128 stands for zero in the data rows.
In each game, the first row plays the second. By how much does the first row win? 20 means about a draw, 40 a big win and 0 a big loss. Wins can go round in a circle. Each row has two weighted sums of its numbers, A and B, taken from their middle values. A row wins by its A times the other's B, less its B times the other's A.
  115  134  113  120  138  150  137  156  117  137  114  146  130  111  144  126  135  105  120  117  152
  112  163  159  203   93  110   99   86  110  139  145  120  136  104  118   95  150  103   79  105  128 >> 19
   85  162  103  123  112  161  171  149   93  102   82  145  109  162  133  116  163   94  117   89  165
  138   83   63   77  190  152  134  214  147  180  130  173  161  107  144  188   77  132  159  152  124 >> 16
  132  101   84   95  132  111  178  145  156  119   94  111   92  170   87  157  117  142  174  156   91
  145   73   67   70  196  155  149  197  162  141  123  162  148  136  144  196   74  139  173  172   97 >> 19
  127  135  130  109   86  107  142   82  119   88  142   95  114  176  127  117  147  157  125  107  106
  138  115  124   90  128  121  136  127  134  114  125  116  118  151  120  130  123  153  150  137  125 >> 20
  102  152  125  122  117  155  169  149  110  102   84  132   98  145  129  110  162   98  129  102  173
  133  117  112  100  124  119  146  129  136  124  123  120  118  145  125  136  123  143  147  135  117 >> 19
  145  117  136  126  127  105  125  162  150  180  127  119  120   91  103  120  119  118  143  144  143
  145   73   58   66  194  154  143  185  159  139  125  164  151  140  149  195   72  150  175  171   97 >> 25
  135  160  198  178  101  113   77   79  107  138  163  114  143   68  145   76  153  119   86  109  158
  122  122  104  109  140  152  136  105  113   84  132  140  140  169  158  146  124  153  129  124  104 >> 6
  130  152  179  199   94   96  108   93  137  151  138  100  116   84  101   93  150  104  101  125  131
  147  136  184  184  116  100   55   86  127  171  182  121  163   73  122  107  121  135   89  127  119 >> 24
  159  107  144  103  104   99   85   19  116   63  207   93  160  202  149  140  112  229  119  125   42
  110  139  111  133  128  140  137  145  112  149  118  148  133  122  132  128  130  112  121  117  146 >> 21
  136  150  183  188   94  102   98   90  134  142  138  101  116   95   97   86  147  113  106  129  134
   91  119   43   88  189  202  149  202   97  131  115  206  174  148  196  196  101  108  119  106  121 >> 17
   94  161  132  117  115  172  146  106   77   82  118  143  130  153  181  110  163  121   98   80  154
  188   93  170   81   94   62  125   70  173  104  156   51   91  149   84  107  123  198  182  169  101 >> 21
   74  174  117  133  122  182  166  135   76   78   92  156  122  148  183  116  171   85   89   74  166
  123  161  181  194   96  116   90   93  111  137  154  118  143   96  119   87  152  107   83  105  147 >> 24
  107  166  154  184   96  110  127  119  114  159  105  121  106   93  106   85  160   88  100  108  163
  158  133  195  180  126  108   51   98  133  148  186  121  164   73  132   99  121  129   93  132  133 >> 16
  121  162  182  187   97  119   86   79  107  139  150  118  138   99  136   86  149  122   82  106  137
  136  130  147  105  105  129  134   74  122   53  141   97  115  177  141  113  148  160  129  119  114 >> 19
  248   17  150  111  230   81    0  144  217  229  252  143  228   25  133  186    0  214  168  245   52
  215   73  188  116  111   38   41   56  185  131  225   63  151  142   74  129   80  224  154  183   49 >> 27
  110  168  161  182   92  114  125  131  115  170  110  118  110   75  100   85  163   85  101  104  176
  120  122  108  104  134  140  135  114  112   95  134  138  139  176  150  145  122  153  128  120  104 >> 20
   80  119   27  105  201  211  158  187   97   97   98  214  169  184  186  208   96  114  118  115   99
   80  165  110  132  110  162  154   99   69   84  104  146  123  178  157  123  158  128   96   81  126 >> 17
   76  185  134  193  114  159  158  181  103  181   62  156  102   61  119   89  174   28   96   95  211
   71  176  113  139  115  177  160  124   69   88   92  156  121  161  168  116  168  100   93   72  163 >> 23
  198   93  186   72   84   52  112   58  163  132  167   45   97  137   77   93  124  221  187  166  114
  185   50   84   68  195  108  135  230  212  215  113  134  121   75   80  177   59  138  219  217  125 >> 26
   82  162  117  125  120  168  176  155   98   91   75  144  100  160  139  123  164   86  115   89  164
   79  177  132  119   85  143  180  145   86  118   75  131   91  150  128   89  181   89  116   74  194 >> 14
   93  156  117  129  101  139  176  147  104  128   85  132  101  145  115  116  160   95  127   97  162
  154   97  128   61  130  108  155  149  157  133  115  103  101  135  113  134  119  157  180  153  131 >> 13
  127  106   87  107  186  169  107  156  121  120  150  179  179  134  177  182   88  141  121  133  104
  209   78  178  136   95   16   72   76  206  168  190   49  117  116   38  115   93  191  170  194   66 >> 26
  148  149  203  174   94   97   93  103  139  153  150   94  122   70  108   75  150  112  108  125  161
  117  106   69  120  181  163  111  145  116  120  145  182  178  157  166  188   86  142  119  133   88 >> 15
  141  137  165  191  115   95   63   91  128  158  179  122  160   90  120  114  118  132   91  130  108
  231   21  119  140  236   91    9  152  226  211  237  151  222   41  132  208    0  181  158  247   24 >> 13
  132  117  111  107  127  122  142  122  134  117  122  122  118  155  116  139  124  147  149  134  118
  122  124  115  101  130  137  137  121  115  109  134  135  137  162  147  146  124  147  127  117  109 >> 19
   78  184  132  195  119  159  155  178  103  173   64  153   99   61  121   86  174   30   95   95  216
  121  162  171  191  100  121   88   90  111  128  152  118  138   95  123   91  152  107   82  103  151 >> 23
  150  132  177  186  131  119   61   88  134  143  180  122  160   70  144  105  122  126   89  138  119
   76  190  141  188   93  164  140   90   73   87  105  135  118  138  151   87  183   90   72   72  160 >> 3
   84  162  112  130  117  168  178  148   95   99   82  144  108  147  146  118  165   88  113   90  167
   78  165  102  135  109  156  179  145   88  111   79  142  106  156  128  122  165   94  113   85  154 >> 17
  119   88   48  101  187  142  147  202  146  176  113  181  154  141  127  208   72  124  155  154   85
  227   75  203  123  106   29   60   75  209  157  199   45  119   94   61  103   96  196  174  197   93 >> 4
   81  182  140  153  109  177  140   98   65   78  118  147  133  135  189   98  177  100   70   66  159
  114  165  164  170  100  121  125  133  120  154  111  118  108   70  122   82  163   80  102  110  178 >> 25
  145  116  139  123  133  113  123  157  154  163  123  122  119  100  102  125  118  115  145  148  144
  145   99  108   75  141  129  152  137  142   97  127  117  120  171  127  147  114  163  166  147  110 >> 19
  143  100  101   76  146  133  153  120  141   91  123  120  117  172  139  152  113  166  166  150   98
  119   86   38  104  200  160  152  202  149  157  110  182  152  134  138  209   75  121  154  161   84 >> 12
   94  170  142  191  127  161   94  123   84  144  147  166  168   85  173  115  146   83   57   82  148
  146   72   67   72  192  146  144  186  159  144  123  164  149  145  139  193   73  150  177  171   98 >> 22
  111  138  125  135  140  148  145  156  120  135  112  148  132  108  150  135  135   94  117  116  145
  155   97  114   66  129  112  155  154  159  125  116  104  102  147  103  135  118  152  184  153  137 >> 20
  137  150  182  179   93   92   97  103  136  148  139   95  116   90   91   87  148  108  104  124  147
  122  149  152  124   96  123  155  110  119  118  112  103   97  123  135   95  164  119  127  109  149 >> 21
  129  134  145  121   92  108  136   61  113   76  138   97  114  193  122  115  144  167  128  117   97
   90  189  164  163   90  158  129  108   78   95  116  130  123  118  163   77  185   86   75   68  186 >> 24
   69  185  125  166   99  167  142   91   59   85  111  150  134  164  163  108  172  102   70   63  141
   91  172  143  195  130  164   98  124   83  139  145  165  168   83  173  117  146   80   55   83  143 >> 24
  133   77   45   84  189  142  156  194  159  142  116  165  145  154  125  208   71  137  170  167   81
  185   92  170   82   95   68  134   82  180  106  151   51   91  148   92  113  125  184  178  168   95 >> 18
  127  135  136  115   90  115  140   84  120   82  141   95  114  178  121  118  148  155  124  108  108
   74  194  147  181   70  130  136   99   67  129  111  130  117  135  122   84  183   92   70   59  165 >> 19
  113  150  144  131   89  121  157  111  117  112  108  106   98  151  111  102  159  122  127  108  143
  139  130  146  134  102   93  146  128  150  134  100   92   83  131   76  101  145  124  154  142  144 >> 21
   72  192  142  188   90  159  147   92   75   90  102  136  116  140  153   93  183   80   68   71  154
  138  134  158  200  133  118   70   84  133  130  168  127  157   91  130  121  120  121   88  139   99 >> 30
  126  124  125   94  128  138  130  112  111  116  141  133  140  146  155  139  124  156  126  115  118
   67  176  104  147  120  183  165  128   70   70   86  160  118  176  161  121  166   92   92   75  153 >> 22
  171   50   72   87  199  104  150  217  211  204  100  140  115   96   83  187   57  131  214  223   96
  142   73   57   71  199  156  154  202  166  137  121  164  149  130  149  202   77  132  172  169   96 >> 20
  141  150  192  178   92   87   97  103  136  158  143   95  114   75  101   79  151  109  104  123  147
   89  117   42   99  203  209  150  191   97  100  107  211  175  174  193  199   98  116  121  114  114 >> 13
   74  143   59  121  172  201  131  155   64  121  135  212  195  145  223  180  114  113   80   81  113
   73  178  115  137   99  163  192  141   87   95   64  135   90  155  134   98  183   78  111   81  181 >> 23
  135  145  169  164  114  108  123  167  149  195  108  115  106   39   94   88  144   77  128  137  188
   60  177   93  149  118  183  177  138   79   78   84  161  119  167  162  131  169   75   87   69  155 >> 21
   91  171  138  195  131  157   90  106   77  132  142  168  166  102  165  117  142  100   61   88  142
   94  137   85  101  188  217  109  155   65   88  144  209  198  149  232  163  113  129   89   90  145 >> 26
  130  154  178  181   73   73  100  101  131  178  143   94  114   85   73   87  147  111  102  116  138
  129  146  159  169  114  107  123  142  142  198  106  120  108   50  101   92  142   88  127  138  171 >> 21
  110  137  113  136  142  154  140  147  117  125  110  148  129  123  144  132  132  107  119  121  141
  129  118  112  103  119  117  150  129  137  133  122  118  117  148  123  138  123  140  144  132  116 >> 16
   80  164  108  136  116  171  159  108   77   73  107  147  127  174  164  128  161  113   95   80  135
  137  152  187  187   85   84   92   77  123  166  147   97  120   88   94   79  147  128  105  126  135 >> 21
  151   71   67   62  200  156  145  190  162  140  126  162  150  119  166  190   76  143  175  174  100
   85  189  160  165   86  150  132   94   71  103  112  130  117  124  156   76  182   99   72   70  172 >> 19
   91  118   44   94  196  207  149  178   93  119  113  208  173  151  202  192   99  122  118  113  113
   90  172  144  194  125  158   94  109   79  145  143  168  170   91  170  119  144   89   57   85  139 >> 22
  141  136  167  196  122  103   71   91  133  151  176  123  159   79  136  115  119  122   85  132  106
  135  142  157  166  121  115  122  162  149  177  107  119  103   49   99   88  144   78  127  140  186 >> 24
  179   92  157  101  109   81  138   71  182   75  142   59   89  168   87  124  125  183  180  173   87
  128  136  140  112   87  105  137   79  116   84  141   93  113  182  116  116  145  162  126  111  103 >> 18
   70  176  108  137  112  181  160  127   67   88   90  156  123  165  154  116  167  102   91   71  160
   68  180  113  134   90  156  193  141   85  108   63  134   86  150  128  103  182   82  112   77  177 >> 11
   78  142   72  122  180  212  127  155   67  104  133  213  194  150  220  180  113  113   82   86  120
  106  166  160  188   97  123  131  131  118  153  104  121  107   90   96   91  161   76  102  110  169 >> 19
   71  185  123  166  103  174  147  109   67   75  110  150  130  164  166  113  174   88   70   62  147
  148  134  170  192  129  110   62   90  134  141  176  124  157   87  130  111  120  124   89  135  113 >> 31
  128   84   49  101  204  163  149  209  155  147  117  182  156  128  145  205   76  111  156  162  101
  146   98  105   73  146  138  146  124  140   84  123  121  118  185  134  147  111  172  167  150  105 >> 25
   93  157  116  139  103  148  145   59   79   47  122  129  125  211  157  120  154  151  101   93  100
  188   92  174   85  100   68  128   70  175   98  150   52   88  158   94  106  123  199  182  171   94 >> 27
   83  176  140  124   94  154  182  150   88  107   74  131   94  145  133   89  184   82  116   77  199
  126  147  164  111   95  128  142  110  118  106  116  101  100  136  123   93  161  130  132  110  167 >> 19
  189   47   95   65  200  105  132  230  215  207  113  134  123   70   89  172   60  142  219  221  130
  131  134  142  105   87  107  133   73  115   82  145   95  115  188  125  111  144  169  127  110  110 >> 19
  134  161  201  169   95  117   77   95  110  147  161  113  139   76  131   78  153  116   85  102  163
  131  150  169  165  100  106  125  121  132  170  107  103   96   75   91   80  156  102  125  128  171 >> 19
  126  122  109  100  146  155  135  109  117   79  134  139  139  156  177  145  125  150  129  124  111
  124  162  178  185   91  112   83   87  107  149  156  116  139   97  117   84  150  117   83  101  151 >> 26
  140  117  131  131  131  110  122  138  146  163  123  124  122  108  103  127  116  127  147  150  133
   77  192  156  182   80  143  135   93   69  106  109  133  117  144  128   84  181   93   72   66  163 >> 21
  130  117  113  111  135  137  154  120  138  111  118  124  118  142  139  142  127  133  143  138  106
  182   72  126   71  113   57  157  125  197  134  123   66   80  161   58  135  107  178  210  188   90 >> 10
   94  114   43   92  208  218  149  201  102   87  110  212  175  163  198  197  100  105  123  118  123
  144   73   63   63  195  147  142  194  159  139  118  163  148  156  135  198   72  147  177  169   94 >> 17
   74  185  135  188  113  155  160  179  101  187   63  151   97   51  128   85  174   32   91   92  210
  166   53   63   93  187   91  152  233  214  214   98  139  112  106   50  196   56  122  212  214   98 >> 17
   97  153  121  112  114  151  170  145  106  110   82  131   98  143  131  110  161  104  128  101  166
  135  102   99   82  135  125  161  124  141  111  121  122  119  170  127  157  115  158  162  143   92 >> 20
  120  124  110  106  137  146  138  117  118   88  133  139  139  173  157  150  123  144  126  120  105
  154   69   71  117  228  165   26  132  120  145  240  215  255  125  224  230   28  187   95  149   34 >> 26
  138  113  116   96  137  134  142  134  139  100  123  120  118  147  129  132  127  140  149  138  129
  210   78  185  132   94   13   71   73  209  161  190   47  112  116   43  116   91  190  170  196   70 >> 24
   78  185  140  156   91  155  138  101   62   99  121  146  136  148  164  101  173  101   72   60  155
  140   73   51  129  231  172   40  135  122  125  226  220  255  147  215  248   25  175   88  150    7 >> 17
   79  140   65  116  179  212  124  159   70   96  131  212  189  167  209  178  111  117   85   85  127
   77  180  132  126   85  147  184  134   80  133   69  132   88  138  135   91  184   89  111   73  181 >> 18
  130  144  157  176  123  117  124  157  149  181  100  121  102   59   94   96  143   80  128  138  178
  150  135  177  186  117   98   56   84  128  167  184  120  163   74  125  104  120  138   90  130  122 >> 25
  109  167  156  187   94  115  119  121  110  163  108  121  109   99   89   84  160   93  105  106  171
   79  184  137  184  115  152  155  188  102  175   63  152   97   58  114   84  173   34   97   93  221 >> 20
  135  117  120  143  145  130  136  151  154  144  113  128  119  105  116  136  119  108  141  152  121
  127  153  175  197   86   91  109  101  137  159  135   99  112   94   86   95  147  104  102  123  132 >> 19
   62  178   99  145  113  180  177  147   79   95   84  158  116  154  159  130  172   69   85   64  155
  133  117  121  100  129  128  147  144  143  116  123  120  117  141  126  141  127  129  146  132  124 >> 17
   70  177  113  138  103  171  198  152   91   86   60  136   81  151  137  104  185   66  108   79  180
   81  163  106  130  117  169  177  138   91   94   79  145  108  158  141  120  163   93  114   91  161 >> 21
  130  153  173  157   87   91  126  135  135  187  117  100   99   63   90   77  155  100  124  122  181
  173  102  161   79  113  108   71   14  118   48  212   91  163  196  170  127  111  237  125  133   59 >> 4
   73  193  149  190   78  143  140   84   68  114  108  133  117  141  138   87  180   92   69   67  155
  188   81  153   66  107   55  157  141  197  160  112   60   69  123   53  111  119  165  215  187  132 >> 13
  218   72  191  118  116   48   40   44  185  125  230   65  155  125   89  130   83  223  152  184   57
  142  150  189  185   87   88   94   97  132  164  148   98  125   79   92   79  150  114  107  123  147 >> 24
  143  129  156  129  103   98  146  133  155  129  107   92   85  117   83   99  146  116  155  143  158
  122  153  157  171   90   91  131  125  134  178  107  104   96   83   83   86  153   97  122  124  163 >> 22
   69  187  130  161   92  157  143  101   60   99  116  147  133  150  158  109  174   99   68   57  149
  104  156  138  130  107  160  139   73   85   59  125  125  123  188  161  114  159  146  101   88  118 >> 24
  130  118  115  106  120  115  153  138  135  138  122  116  114  134  119  137  128  132  143  131  113
   92  173  140  189  121  152   91  111   77  152  145  165  167   98  168  112  140  100   59   84  139 >> 18
  133  123  131   91  127  137  128  127  116  120  146  131  144  141  156  134  126  149  129  113  130
  125  161  181  188  103  122   90   98  114  126  151  115  138   90  133   89  153  101   80  105  152 >> 9
  153   70   73  115  232  166   22  120  114  136  237  215  255  132  223  230   26  197   95  153   25
  133  159  194  185  115  140   83   90  115  113  154  118  138   82  148   83  154  111   87  113  156 >> 5
  117  108   69  119  184  168  115  148  117  123  146  182  180  139  185  187   87  141  116  135   80
  143   81   72   76  196  159  127  188  142  175  129  176  163  109  156  181   76  147  164  162  116 >> 17
  133  132  139  106  100  123  140   83  126   54  137   98  113  179  138  119  147  150  128  118  108
   72  183  122  161  109  176  145  108   71   62  109  151  133  161  173  110  175   90   71   65  151 >> 19
  189   71  134   57  121   74  155  128  200  123  125   64   80  143   75  132  108  178  211  192  102
  117  126  110  109  128  135  138  112  111  104  133  136  138  171  147  148  121  153  128  119  100 >> 22
  178   93  153   96   97   68  144   95  185   96  141   56   86  164   81  122  127  171  179  166   86
  128  150  161  164   96  103  125  117  130  167  109  103   97   84   87   78  153  110  127  129  170 >> 20
  139   99  100   90  137  125  175  156  164  104  103  111   97  163   96  154  119  134  174  154  115
  152  146  205  168  105  112   85   95  140  127  147   97  119   80  114   75  149  115  114  133  168 >> 31
  229   21  112  138  230   83    8  162  227  221  237  148  219   37  116  211    0  181  159  242   29
  222   76  198  127   96   19   67   81  210  166  201   45  121   95   51  105   95  187  172  196   88 >> 34
   94  171  150  184  125  155   88  112   78  142  147  166  169   96  171  111  142   98   59   85  145
  184   92  167   88   95   69  132   70  175  109  152   53   90  151   89  110  125  193  180  170   90 >> 20
  111  147  129  133  109  137  161  104  119   81   97  110   92  155  128  110  162  116  126  116  132
   68  180  109  146   98  164  195  134   86   95   59  137   87  157  135  106  183   75  110   80  170 >> 12
  116  151  149  133   90  119  152  108  116  113  110  105  100  148  105  103  159  121  129  106  151
  182   79  135   86  130   84  167  134  203  114   96   66   61  144   68  120  117  157  214  199  114 >> 23
   87  159  113  127  135  191  180  154  102   72   78  147  106  142  165  120  170   79  113   93  171
  113  123   86  121  135  140  143  117  114   81  123  142  134  195  135  155  121  143  126  122   92 >> 17
   69  141   47  132  185  218  135  141   66   83  123  217  188  177  224  186  110  114   79   93   96
  152  130  174   81   96  114  114   72  115   81  157   88  120  152  152   91  147  181  136  116  140 >> 35
  155   96  117   70  138  119  161  161  165  111  113  108  102  141  108  139  121  136  180  156  135
  143  117  131  131  142  126  130  157  156  154  121  123  118   86  121  130  121  108  142  149  138 >> 19
  151   70   70  119  226  159   22  122  114  140  236  216  255  152  209  231   23  197   97  151   23
  118  150  145  123   82  103  149  105  111  124  116  100  100  143  109   94  158  133  129  106  155 >> 30
  125  135  129  118   90  113  136   66  116   73  136  100  115  203  112  123  143  162  129  113   98
   71  185  127  196  115  158  164  194  107  178   58  154   97   63  112   94  176   20   93   90  210 >> 17
  162  108  148   97  106  101   88   38  126   59  209   93  162  193  155  144  113  213  120  124   51
  148   97  110   79  138  117  166  156  163  106  106  108   99  160  105  145  118  139  180  157  121 >> 21
  118  122   99  113  141  153  141  116  118   72  125  141  136  184  149  153  121  142  128  125   99
  152  127  169  111  116  122  125  124  143  112  120   98  100  117  112   91  145  132  150  140  166 >> 30
  141  131  159  104   98  119  128   72  116   70  148   95  120  173  136  105  147  172  133  115  121
  196   79  161   53  112   64  149  141  199  147  120   57   70  113   69  103  119  170  220  191  146 >> 31
  100  156  128  124  105  159  141   73   83   55  126  125  124  192  164  116  158  145  100   89  114
  141  115  137   86  125  121  136  127  134  126  129  115  120  135  128  127  126  149  149  135  132 >> 18
  147  136  175  189  118   99   60   92  131  158  182  121  160   75  128  108  119  129   89  131  117
  117  107   71  119  186  170  117  155  119  123  147  181  177  136  178  189   90  134  115  131   89 >> 14
  131  145  161  163  107   99  119  161  143  204  109  115  107   54   85   87  141   85  127  134  181
   94  156  120  118  107  140  171  135  100  124   82  131   98  144  124  114  159  111  128  100  157 >> 29
  180   93  158   84   85   53  128   78  175  104  149   54   90  177   58  115  119  197  183  167   93
   72  143   58  122  179  204  129  146   60  102  128  214  189  164  212  181  111  123   81   87  104 >> 21
  115  149  143  122   89  118  152  108  114  115  110  104   97  150  116   98  158  129  129  108  143
  230   74  213  115  111   39   60   69  207  160  200   42  119   74   80   97   97  202  173  201   90 >> 16
  180   81  136   77  118   74  165  147  202  130  100   64   63  148   46  122  116  159  213  189  120
  123   86   50   96  197  156  147  195  148  154  114  182  160  138  143  205   71  129  158  162   92 >> 18
  148   70   59  123  236  179   31  132  122  118  233  219  255  139  221  241   26  181   90  152   24
  121  147  150  122   99  128  154  122  125   84  108  106   96  146  118  102  159  115  133  114  159 >> 22
  141  129  149  130  103  100  146  120  149  135  102   91   83  121   84   97  144  128  155  145  145
  143   73   56   73  193  144  144  182  154  146  120  165  151  149  140  195   73  152  174  170   85 >> 18
  209   77  182  137  105   27   78   77  210  155  188   47  113  102   57  117   96  185  165  196   66
  144   75   68   75  190  140  144  186  156  146  126  162  153  144  140  196   72  152  176  170   95 >> 22
   85  191  159  168   87  154  131   95   73  100  115  130  121  126  154   78  182   93   73   68  176
   72  179  119  134   87  148  185  131   80  110   66  134   89  163  117   98  180   91  113   76  181 >> 18
  138  131  151  106  104  123  135   69  119   61  143   95  114  167  152  109  148  164  130  120  110
  140  131  151  121  107  110  138  117  141  132  118   99   98  114  112   98  144  130  143  135  148 >> 21
  133  116  123  103  127  123  152  136  143  119  120  119  117  136  132  140  127  129  145  134  123
  133  148  174  157  100  105  128  153  143  154  110  101   96   69   84   81  158   84  125  125  191 >> 15
   69  187  128  167   91  158  144   94   60   99  117  148  132  154  167  107  173  100   66   59  141
  146   71   56  130  238  178   37  121  119  129  230  219  255  131  231  238   28  185   90  155   11 >> 23
   87  154  105  138  121  158  186  157  113   86   72  139   96  164  118  128  161   75  125  104  150
   85  163  117  122  121  176  154  108   79   63  105  148  127  176  177  124  160  117   97   82  137 >> 26
  146   98  106   65  149  137  147  130  145   77  121  119  117  177  135  151  112  168  169  151  110
  188   79  145   56  114   68  156  139  199  144  111   59   69  121   58  112  118  168  216  190  136 >> 20
  118  137  132  121  129  141  129  149  112  153  122  144  130  109  139  120  133  118  123  114  157
   74  186  136  186  108  145  158  182   99  187   62  152   97   57  111   87  173   33   95   93  211 >> 25
   82  164  105  137  108  161  154  107   74   88  109  147  129  182  153  120  159  123   97   78  134
  141  148  187  173  101  103   94   98  138  132  141   98  116   89  102   82  149  114  109  129  150 >> 26
  122  148  155  118   95  123  150  112  119  110  111  103   98  135  128   96  160  123  129  109  157
   78  167  106  142  105  149  154   98   69   85  107  147  124  191  148  123  156  127   98   82  124 >> 20
  146   73   68   68  200  153  142  190  159  131  119  165  145  152  144  197   72  149  178  173   95
  134  131  142  135  109  108  142  129  145  114  111  103  101  139   91  107  143  117  144  134  144 >> 21
  160   72   88   50  195  153  133  195  159  152  137  158  156  114  162  180   76  151  178  168  119
  144  149  194  178   86   86   87   91  131  160  150   96  122   85   91   75  148  122  110  125  155 >> 16
  187   49   90   66  202  114  140  224  213  218  114  133  121   51  104  175   63  135  215  220  127
  235   21  127  129  222   78    0  156  223  233  245  147  225   36  115  202    0  191  162  241   38 >> 10
